(in the rows, 128 means zero)
Each path below is one point turned by a fixed rotation once a step. After each direction that follows a path, write how fast that rotation turns it, in degrees a step (0 if it stays still).
Each turn is a multiple of 5 degrees from 10 to 175, or 0.
Each row of a path follows its step; steps can be skipped.

step 7: [130 132 121 128 137 129 129 123 133 130 127 130 127 128 122 126 135 130
 133 128 129 125 128 127 123 117 126 125 127 119 125 122 134 137 136 123
 127 130 138 133 136 133 128 117 134 126 113 136 133 130 129 134 132 129
 134 123 128 120 129 130 122]
step 15: [125 134 134 128 132 122 130 124 129 129 130 129 123 124 129 120 124 129
 127 136 125 125 132 119 125 131 133 133 127 128 125 123 132 124 134 117
 131 139 137 130 132 124 129 125 136 127 136 136 126 119 120 131 139 131
 124 130 137 125 117 126 134]
step 17: [127 130 127 132 131 130 129 134 127 123 126 127 127 117 124 126 135 132
 130 137 130 126 127 130 120 117 130 128 133 120 131 126 120 136 127 127
 130 132 131 143 132 127 116 123 134 133 134 121 125 132 127 130 139 125
 122 126 138 128 124 130 129]
step 19: [123 132 129 134 121 120 142 126 129 133 132 127 128 121 121 117 138 135
 128 126 134 125 125 126 129 119 125 128 130 130 127 128 129 134 137 123
 125 121 132 135 136 135 129 126 138 131 116 129 128 123 133 130 128 122
 132 129 127 123 122 125 126]
step 26: [124 128 128 133 130 136 124 121 129 128 126 132 116 123 126 119 136 134
 138 138 131 123 129 131 128 121 133 129 129 133 123 128 122 133 136 128
 134 133 133 137 132 124 123 122 123 136 125 133 132 124 125 132 124 124
 127 124 120 123 128 120 126]
step 27: [127 134 131 125 134 114 129 126 126 129 127 127 129 130 121 131 134 126
 127 132 126 127 130 130 121 136 125 132 128 125 126 115 124 134 139 127
 135 133 141 136 134 129 126 118 128 125 134 130 130 118 123 131 129 129
 131 117 134 125 128 127 128]
step 29: [126 126 128 129 139 133 127 128 128 135 129 135 130 120 118 121 144 134
 135 130 128 128 126 137 121 124 128 128 135 125 121 133 115 134 130 125
 129 130 129 133 138 122 125 124 130 130 126 129 120 126 128 133 128 132
 126 123 125 131 128 123 133]
step 31: [121 128 134 135 130 126 142 130 124 129 125 127 130 123 128 122 138 130
 140 122 133 127 131 123 131 130 127 138 135 124 135 124 124 129 137 123
 129 129 127 122 134 130 126 134 136 127 120 139 134 127 127 124 129 133
 125 123 130 124 126 121 130]
Speeds:
[128 129 129 129 127 126 127 129 130 127 128 127 126 129 129 131 131 129
 129 129 126 129 128 128 128 126 127 128 128 129 128 129 127 128 127 128
 129 125 131 128 128 129 127 127 129 128 129 128 128 129 125 129 129 123
 131 128 126 128 130 128 130] : 40
[129 129 129 127 127 126 128 126 125 126 128 126 128 128 129 129 128 127
 126 131 127 131 129 129 127 130 132 129 128 130 129 126 127 131 126 129
 128 129 130 125 128 128 127 128 128 128 128 128 127 129 127 127 128 128
 127 128 131 130 128 127 128] : 115
